Each path below is one point turned by a fixed rotation once a step. After each direction that follows a path, write how fast that rotation turns it, in degrees a step (0 if it stays still).
Each turn is a multiple of 5 degrees from 10 to 175, or 0.
Each row of a path follows its step; steps can be skipped.

step 0: [-11  -3  -9  10   3   7   2   1   9   9   8   3  -1  -2   0 -10   9 -10
  -2   1   4   1  -2   0 -13  -6 -13 -10   9   3  -6   4]
step 1: [ -6   3  11  -3  -3  -7   6  -6  -5  -2  -3  12  -5   8  10  -5  12  -6
   8  -2   5   5   5   5 -15   8   0  10   5   2  -2  -9]
step 2: [  1  -2  -8  11  -8   4   2   5  -5   2  -4   3   3   7  -7   1   3   2
  -4 -13   6   9  -8  10  -9  11 -19  -7  -1   1  -4  -2]
step 3: [ -3  -9   7  -4   3   2  15 -17   4  -4   1  -6  10   7   6   2  12   2
   3  -9   5  -6   6   8  -7   0  -5   2  -1  -3 -11   0]
step 5: [  0   2   2 -14  -3  20  -4  -9   2  -5  -1   3   6  11  -4   8   8  10
   6  -7  -7   0  -5   0  -7  -8  -3   2   0  -7  -4   2]
step 6: [-12  15  -5  -3   0   1  11  -5  -6  -4   7   1  11   4 -10  -4 -11  -1
   7  -9  -5  -3   7 -12   1   7  -1  -1  -6   1  -7   4]
step 8: [-18  11  -2   3   2   6   2  -2  10   3   7   4   4  10  -5 -19   3  -3
   5  -2  -5   4  -3  -9   5  -8   0  -5   8   0  -2  -4]
step 9: [ -5  12   0   5  -6  -6  -5 -10  -8  -9   2   7 -12   7   0   7   5 -13
  -2  -4   1   0   4  -8 -14   0   2  -5   5  -2   3  -8]
step 10: [ -4  -2   2  14  -6   4   6  -8  -5  12  -6   3  -3   9  -8 -10   3  -1
  -7  -9   6   8  -5  -3  10   4  -9  -1   4  -8  -4 -13]
step 11: [  3  -1  -4   3   0 -11   9 -10   6 -10   4  -8   4  11   7  -2   8  -7
  -2  -7   5  -4   5   5  -7  -7  -1 -15   5   2   1 -12]
[-1 -1  0  2  2  4 -1 -2 -2 -1  4 -1  3 -3  2  2  4 -5 -1 -1 -3 -1  1 -1
  0  5  5 -1  0  4 -2 -1] : 130
[-1  1 -5 -3 -1 -3  0  6 -1 -1  5 -2  1  0 -1  0 -1 -1 -1 -2  1  2  2  1
 -1  1 -2 -5 -3  1  4 -3] : 160
[ 2  3 -3 -6  2  1 -1  0 -3  4 -1  1  1  3  4  0 -1 -2 -2 -2 -3 -3 -1 -3
  2 -2 -1  1 -1  1 -1  4] : 40
[ 1  1  0 -1  1  2  1  1  8  1  0  4 -1  3  2 -2  1  1 -1  4  0 -3 -2 -2
 -3  3  3 -2 -2  1  4 -1] : 95

step 0: [ -5   2  -4   1   3  -4  -5  -7   6 -10  15 -10  11  -7  -1  12  -2   0
   2   4   3   3   4  -2  17   8  -8  -5   4   3   6  -5]
step 1: [ -9  -1  -7   0  -3  -3   0 -11   1   2  -1  -4   7  -3   2  -5  12   5
   5   9   9   7  10   1  -6   6   5   1 -16  -3 -15  -2]
step 2: [ -3   2   0   2  -6 -12   2   5   3  10   9  -8   9  -6  -5  -2 -12   1
   1   4   6 -10   5 -15   1   7  -9   1   7 -12  -2  -2]
step 4: [ -1   4  -1  -8  -4   3 -10  -1   2  -6   5 -12  12  -3   1   8  -8   2
   3  -1  14  -7   4  -1  -6   4   0 -12  -7   1 -13 -10]
step 5: [ -5   7  -1  10   5 -14   1  -7   2   5   4  -2  11 -10   5  10   0   2
  -3   7  -3  12  15  -8   7   5  -1   3  -4  -8   2  -1]
step 6: [ -5  -6  -4   3  -5   2   3  -5   2   4   5 -11  11   4 -15  -7   3   8
   6  10  15  -6   2  -3   4   1  -1   7  -5   3 -12   6]
step 7: [ -9   2  -5  -3  -7  -9 -14  -4   0   0   1 -10   1  -9   6  -1  -2   3
  -3  10   6  -3  -6  -6   3   5  -3  -6   7 -18   2 -12]
step 8: [  4  10   8   0 -11   5  -2   0  -4  -5   6  -6  14  -3   0   5   4  -2
   6   6   5   3  10  -9   6  -1  -3   2 -22  -3   1   3]
step 9: [ -5   3 -10   5   4 -12  -4  -3   8  -1  10 -14   4  -5  -9   8  -2   6
   2   5   7  -3   3  -2   0  15   4  -8   2  10  -2  -5]
step 11: [-10   5   3  -5  -6   1   0  -3   5   8  10  -9  15  -6 -13  -2 -10  -2
   8   3  10  -1 -10  -3   3   6  -8  -2  -3  -9   3   4]
[-4 -4 -3 -1  0  0  4 -2 -1  5  1  2  1 -2  0 -6  1  0  0  0  1  1 -2  0
  1  1 -2  3  3 -4 -3  3] : 80
[-2  0  1 -4  0  6 -3 -2 -2 -3  2  0  2 -3  4  2 -1 -3  1 -2  0  2 -3  4
  3  1 -1 -3 -2 -2  0  1] : 95
[-4  1 -1  1 -1 -1  2  0  1 -2  0  1  0  1 -6 -2  1 -1  5 -2  3  4 -1  4
  3 -3  0 -1 -3  3  3  0] : 135
[-2  1 -1 -2 -1  2  3  1  0  1  5  3 -4  8  0  0 -2  3 -2 -2 -3  2  0 -1
  2  0  3  0 -1 -1  0 -3] : 0
[ 0 -1  2  5  2  1 -1 -3 -1 -1  0  3 -3 -3  2 -5  1  2 -2  3 -2  4  2 -2
  3 -1 -2  0 -2  1  2 -5] : 155

step 0: [  7   0  -2   4  12  -6   6  -7  -8  11   2  -3  -3  -5  11  10  -5 -11
  15 -10  -8   7  -7  -3   3  -3   6  -6   9  14  -1  -6]
step 1: [  1   1   1  13  -3  -3   8  -3   6  -9 -11  -6   1   1   4  -4  -3   4
  23 -16   0  -3  -6 -14   4  -1  -5  -3   6   7   7  -9]
step 2: [-10  12  17  10   3   0   9  -4   8  14  -2   1  -3  -2  -4   4 -15  -5
  12   4  -3  -8  -6 -12   8   6  -5  -4   7   1  -3   0]
step 4: [ -9  -3   7  -4   6   7   7   6   0   3 -18 -11  11 -11   1  -5  -4  -4
  10  -6 -14   4 -13   2  -3  -2  -2 -12   7  10   5   1]
step 5: [-11   5  -3   7   2  -1  10   0   1   8 -10   6   2  -1   9   4  -9   8
  19   2   2  -6  -5   6 -10   2  -4 -20   4  -6   5  -5]
step 6: [ -5  -6   3   5  20   0   3 -11  -6   3  -8  14   3 -14 -11   9   4   2
  18  -1  -4  -3  -6  -4  -2   1  -1  -1   7  -6  -3  -4]
step 7: [ -6  10  10   5   8  -2   9  11  -9   0 -13   6   4  -9   3 -11   0   2
  17  -2  -9   2   0  -2  -8   5   8  12  -3   1   1 -12]
step 8: [ -2  12   5   0   3  11  -4  -4  -8  15  -3  -5  -1  -7  11   9  -3   0
  14   2  -8   6  -2 -12 -15  10   0  -5   0   9  -3  -8]
step 10: [ -7  -5   6  10   5  19   7   8   5   1   1  -4   4 -11 -11  -8  -5  -1
  15   6   4  -9  -8  -8   2  10   1  -2  -2   3  -6 -13]
step 11: [  2   4   6  13  11  -4   6   6  -1   9   4 -11  -6 -10   0   6 -15  -5
  10   3  -6  -6  -1   9 -14   3   7  -2  -4  -3 -12  -6]
[-1  0 -2  0 -3  4  4  3  1  1  0 -4  2 -3  0  1  0  4 -5  4 -3  1  0 -1
  3  0 -1 -3  2  1 -4  0] : 60
[-2  1  4  3  4  2  2 -2  2 -1  1  2 -3 -3 -1 -1  1  0 -2  3 -4 -3  4  4
  0 -2  1  5 -1  2  0 -1] : 90
[-1  1 -5  3  4 -1 -1 -2  1  5  1  0 -4  2  4  2  0 -3 -1  6  2  1  1 -1
 -2  0  2 -2  1 -1 -2  0] : 130

step 0: [-10   2   6  -6  12   0  -8   3  -9   6 -10  16   2   4 -13  -8   1   3
  15  -6   1  -8   0   8   2  -8   7  -8   6  -3   0   2]
step 2: [ -2   0   6   1   4  -9 -19   4  -6  -1  17  -3  12  -4   2  12 -11   2
   5   0  -2   4  -1   6   6  -8  14   1  -3  -7   0  -4]
step 3: [ -9   0   0   0  -4   0   3   9  -9  -4   8  -3 -11   3   4  -9 -12  -7
  -3  11 -14  -6  -2 -12   3   9  -7  -8   0 -13  -4  -5]
step 4: [-15  -6  -5  -1   0 -13  -2  -4  -6  -6 -10 -10   1   3   3   6 -11  17
   8   4  10  -1   3   9   5   8   0   2  -1   0  -6   8]
step 5: [  0  -4   8 -10  -2   9   6   4 -11   1 -15  10  15   4  -6  -8  -6   0
   4  -8 -10  -8   8  -4   2   3  -5   7  -2  -7  -7  -6]
step 6: [ -2   6  -7   9 -18   7  -5  -1  -4   7   7  11  10   6   9  11   0   8
  -1   2  13   1  10   2  -1   0  -6   1  -8   4 -10   3]
step 7: [  9   1   8  -6  -4  -3   2   6  -7   8  14  -1   6   2  -8   4  -9  -4
  -2   1 -15   8  -1   2   4  -4   7   8  14   6 -14   4]
step 8: [ -5 -11  -8  -2  -5   5   0   0 -20   9   4  -2 -17  -4   5   4   9   8
  -8   5   0   4  -4 -11   3   2  -4 -13   2  -3  -6   6]
step 9: [  1 -13 -10  -5  -3  -2   0 -12   8  -2 -12 -10   5  -2  -3   3   3   0
  10   2  -5   4   2   5   2   3  11   4  11  -9 -16   3]
step 11: [ -1  12  -8  11  -5   1  -2  -4  16  15   1   8   3   8 -14   6  -7   1
  10  10   3   6   6  -5  -2   0   3  -6   3  -3  -4   6]
[-2  4  1  1 -3  1  4  3  3  2 -3  0  4 -3 -3 -1 -3  3 -2 -2  1 -3  0  0
  1  2 -2  0 -1  0  2  6] : 55
[ 2 -1  1  1  3 -6  2  1 -1  0 -1  1  3  3  1  0  2 -2 -2 -1  0  4 -2  3
  5  0  3  4 -1 -2  1  3] : 145
[-2 -1 -4  4  0 -2 -1 -4  0  2  1  0  1  1  0  6  1  5  3  0  0 -1 -3  2
  2 -4 -4  1 -1  1  3  0] : 160
[ 0  0 -2  2 -3 -1  1  3  4 -3 -1 -4  0  1  1  0  0 -2  1  2  6  2 -1  3
  0 -3 -3  1  3  0 -6 -1] : 140

step 0: [  6 -16  -6   1   4   4   1  -4   4   4  -4  -2  11 -17   0   3  14   2
   2  -2  -8   3 -11   1  -6   5  -5   1 -13   9   7  -2]
step 1: [  2   7   6   2   4   2  12   4  -7   4   4 -18  -6  -9  -6   5   3  10
   2  -7  -7  -2   4  -4  -7   7   9   1  -6  -6  -2 -15]
step 2: [ -3  -2  -3   1   8   3  13   0   2  17  -1   6   4 -13  -5  -3  11   6
  -5  -5   2   6  -9   9  -8   2   1  -4   1  15   3   6]
step 3: [ -7  -4  10   6   3  -2   4   1   1  -2  -1  -6 -13 -13 -12   1   8   9
   9   0  -8  -4  -2  -1  -3  -5  -3  10  -9   0   9 -16]
step 4: [  3   3   1  -4   5  -4   6  -4   1  19  -3  -5   1 -25   2  -1   3  -1
  -9  -7   5   3   7   7   5   5   4   2   6   6   0  -6]
step 5: [  1  -8  -4  17   2  -2   4   9  -1  -1  -3  -4   0 -11 -17   3  13   6
   3  -5  -3 -12  -8   4   5  -7   7   6  -3   2   4   0]
step 8: [  1   2   1   1  11  -5 -13  -3   8   0  -6 -15  -6  -6  -3   7  18   0
  -4   2   2   2  -6  13   3   8   1   9 -10   4   2  -6]
step 9: [  8  -5   8  -3   4   0   5  11  -4   8  -2   0  14 -14  -2  13   5   4
  -5  -7  -8   0   4 -14  10   7   5   5  -8   5  -3  -3]
step 10: [  0  10  -2   5   6  -8  -1  11   5   1   1 -16   0  -3  -8   6  16  11
  -2  -2  -2   4  -6  12 -12   5   5  -3   0   2  -4   5]
step 11: [ -6  -3   6   0  13   0   8   0  -1  10  -7   8   1  -4  -3  12   7   7
  -7   4  -4   9  -4  -9   2   3  -2   5 -18  11   7  -6]
[ 0  2 -3 -2  3  3 -2 -2  5  1  1 -2  3 -4  2  3  0 -3 -2  2  2  0  1  1
 -2 -1 -4 -5  2  4  3  1] : 170
[ 3  1 -1 -3 -1 -4  2  4  0  1  4 -2  1 -4  1 -1 -3  2 -2 -1  1  1  7 -1
 -3  0  1 -1  2 -4 -1  0] : 130
[ 1 -4 -5  4  1 -3 -2  1  2 -2  3  1 -1  0 -3  0  1 -1  1  2  1  3 -1  3
 -5 -1 -2  3 -3 -3  3  3] : 140
[-6  1  4 -1  5  1  1  4  2  1  3  4 -3  4 -2 -1 -1  3  0  0  1  1  1 -1
 -4 -1  0 -1  1  3  0  2] : 85

step 0: [ -8  -3   3 -12 -11  -7   3  -7   2  -2  -5 -10  -4   0  10  -2   6 -11
   1   8   8   9  -3   1   5  -8   1  11  -2  -1  -3   1]
step 2: [ -5  -2  -5  12  -4  -5   8  -9   8   2  -4  -6  -6  -7   1   4  -1  -7
  -5   1   2  -9  15   2   1  -4  -7 -11   2   1  -4  -7]
step 4: [  2   6   8  -1 -10  10  -3  -8  -8   4  -6   2  -3   3 -13  -1 -10  -4
  -2   7  -5  -1   9  13   1   4  -1   1 -10  -1   1   7]
step 5: [ -2   4  -5   7  -9  -2 -12 -13   3  -8  -6  -9   0  -4 -13   2  -6  -9
   2   4   0   5   0   7   5  -8   3   2   6   3  -2  -8]
step 6: [-7 -1 -3 -6 -3 -5 -1 -1  4  1  3 -9  0 -3  2  4 -3 -8 -4  6 -8 12  2  4
 -2 -2 24  3 -4  5 -1  0]
step 7: [  2 -13  -1   5  -3   4  -2  10   6   7 -11  -7   1   7   0   6  -4 -11
 -13   2  -3  -5   9   4   2   4   8   1 -10  -2   2   0]
step 8: [  7 -12   8   6  -4  -4   2  -3   6 -10  -5 -10   8   3   0  13   1   4
   0   7  -2  -7   7   5  -1  -7   1  -5   6   0   4 -11]
step 9: [  6   6   5 -14   0  -4   8  -6  -6  -2   0   2   1   0   4  13  -7  -3
  -1  17  -2  -5   5   1  -9  -4   7   0  -7   3   7  -3]
step 10: [  1   6   1  -8  -3  -3   0   0  -4   2 -17  -3  -6  12  -5   5  -6 -10
  -8   8   4   0  -3   6  -1  -2 -10  10  -5  -1  -5  -4]
step 11: [ -6  -2   3  -4   2  -8   6  -7  14 -10  -2  -6   2   6  -9   5  -6   0
   1   4  -2   5  -1   7   0  -3   0   4   8  -2 -18   0]
[ 2  0  4 -1 -4  0  1  1  2  0  3  0 -3 -1  2  1 -1  2 -1  3 -4  2 -4  0
 -3  2  2 -1  7  1 -1  4] : 135
[ 0 -1  0  6  2  3 -1 -5  1 -3 -1  1  2 -2  0  2 -2  3  2  0 -1 -5 -1 -1
  1 -2  1  0  3  2 -5 -1] : 115
[-3  0  1  0  1  0  2  0 -6  1 -3  3  1 -2  8 -1  0 -4  1  0 -3  0 -2  0
 -1 -2  3  2 -1  3 -1  0] : 115

step 0: [  2   5  -7  18  -1   3  -7   0  -3 -14   8   0  -3  12   4  11  -4   1
   3   6   0   3   5   3   2  -6  -3   0   4  -4  -7  -3]
step 1: [ -1  11   3  -4  -3  -1 -14   3   1   4  11  14  -2   0  13  -3   7   1
  -3  -3  -4  -3  -2   0  10  -3   0  -4  12  -2   5  -1]
step 2: [  1  -3  -1   9  -6  13   6  -3  -9  11   3  12  -4  -3  -3   0   5  -6
  -2   4  -7 -10   6 -11   2  -9   5   6  -3   3   4  -1]
step 3: [ -7  -6   4   1   3   0  12  -9  -5  10  -3   1   2 -14   9  -9  -6  -1
  -1   2   6  10  -2   0   5   3   0   3  12   1   4   8]
step 4: [  1  -7  -6   1  -8  -1   7   8  -1  -5 -11  -2   7  -8  -4  -4  -4  -1
   2   6   2  -8  13  -5  -1  18  -5  -7  -1  -2  -5   3]
step 5: [  3   7   1   1  14 -10   3  -4   5  -2  -8  -1   5   6 -10  -3  -5   1
  -2   0  -9   3   0   9  -6   7   6 -13   4  -7   8   4]
step 6: [ -5   8 -10   9   7  -7 -11   4   3   7  -1  -5   4  14  -1   8  -4   3
   8   2   4  -7  -5  -5  -2   7   0   5 -12   5  -2   3]
step 7: [  2   3  -2  -2  -1  -8 -13   2  -1  -1  -8   0  -6   3   0  -2   1  -2
  -8  -7  -7   2 -12  -2   2 -11   5  15   6 -10 -10   3]
step 10: [-4  3  4 -3  0 14  1 -4  2  1  7  0  7  8 10 -3  2  1 -7  9  9 -6 13  5
  4  6 -5 -8  7 -6 -5  0]
step 11: [  5   0   1   6   6   1  -6   3 -11   6   4  10  10  -5  -3  -3 -10  -8
  -1   0  -5   0   4  -8  -6  -6   2 -18   2  -5   1  -9]
[ 0 -2 -2 -4 -3 -4 -2  1 -3 -3  1  0  3  0  1  0  1  1 -1  2  4 -2  0  1
  5 -1  1 -1  1 -4 -4  4] : 115
[-2  1 -2 -1  2  2 -3  3 -2 -2 -2 -4 -5  1  0  1  0  2 -3  1  1 -1 -4  5
 -2  0  1  2 -3 -3  1 -5] : 40
[-1 -1  2 -2 -2  0  1  4 -3 -2  3  3  2  2 -4 -3  2 -2 -5 -3 -5 -1 -2  1
 -1  3  0 -1 -2 -1  1 -1] : 115

step 0: [ -3   7  -1   5  -4  -7  -5   3   0  -5   4 -17  -2  -1   7  -8  -2  -6
 -12   1  -5  -6 -10   1  -2  -4  -9  -6   4   2  13   4]
step 1: [-8 12  3  0 -6 -3  2 -4 -4 -6  1 -9  1 -6  8  7 -2  3 -5 -1 12 -8 -5  9
 -7 10  5 -3 -3  6  7 -8]
step 2: [  1  -8  11   6  -2  -4  -3   1   9   1   3 -14  -4   2   8   9   8  10
   4   2   3   0 -11   8  -4  -3   0  -7  -4   0   0  -9]
step 3: [ -3  -5   6  11   0  -4   2  -4  -2  -4   4 -14   3  -3   5 -10  -6   3
   0  -9  -6  -5   1   4  -1  -3 -10 -11 -12  -5   8   1]
step 4: [ -1  14   4   4   3  -3   6   6   4  -9   2 -11  10  -5   5  -1  -2  -7
  -5  -9   9  -4 -14  -4  -4   0   0  -6  -4  -3   3  -4]
step 5: [ -1   8   4   9   5  -7  -8  -2  -2  -5  -6 -19  -1  -1   4   5   3   6
  -1   3  -2   1  -7   6  -4   0  14   5  -7   1   0  -7]
step 7: [  5   4   1   3  -2  -6  -3  -4  -1  -8  12 -13  -4  -3   1  -1  -3  -8
   0  -8   4 -18  -7   2  -9   0  -6  -9   2  -1   1  -1]
step 8: [  0   6  16   0  -4   3  -8   5   2  -8  -1 -16   9  -3   4  -3   2   6
  -2   0  12 -10  -3   5  -3   5   8  -1  -7   2   2  -1]
step 9: [  2  -2   9  10   1  -1   1  -1  -1   0   4 -11   1   4   5  -1  15   4
  -9   4  -8   1 -13   4  -3   0   1  -5  -6  -1  15  -4]
step 10: [ -5   1  -2   5  -6  -5   4  -9  -2  -5   2 -13   3   7  10   1 -11  -4
  -2  -8   1   1  -4   8 -11   2  -1  -8   0  -9  11   0]
[ 1  6  1 -1 -1  2  2  2  0 -4  0  1 -1 -2  2  1  1  2 -2  1  0 -3 -2  0
  6  1  4  4 -1  4 -1  1] : 100
[ 1  2 -1 -1  2  0  0  2  0  4 -5 -1  1 -1  1  0  6 -2 -5 -2  2  0  5  2
 -1 -1  1  0  0  3  2 -4] : 95
[ 0 -1 -4  3 -1 -1  0 -3  3 -1 -1  4  0  0  0 -6  2  1 -3  0 -2 -1 -2 -1
  2  6 -4  1 -1  1  3 -2] : 120
[ 3 -1 -1 -1  1 -4 -1  2 -5 -3 -5  2  2 -3  2  0 -1 -1  3  1  4 -1 -2 -1
  0  3  2 -5  3  1  1  1] : 110
[ 2  0  3  1 -1 -1  5 -2 -5 -1  2  0 -1 -2  2 -2  0 -1 -2  2 -4  3  2 -2
  2 -4 -4 -2  2  2  3  2] : 115
[ 5 -1  2  0 -3  2 -3 -1 -2 -1  2  3  0  0  2 -4  2 -2 -4  1 -1 -2  1 -1
 -5  0  5  2  2 -4 -2  1] : 35
[ 3 -4  2  3 -3 -2  4 -1 -1  3 -3 -1 -2  0  1  2  1 -2  2 -6  0 -1 -1  4
  3  1 -1  5  2 -2  0  2] : 95
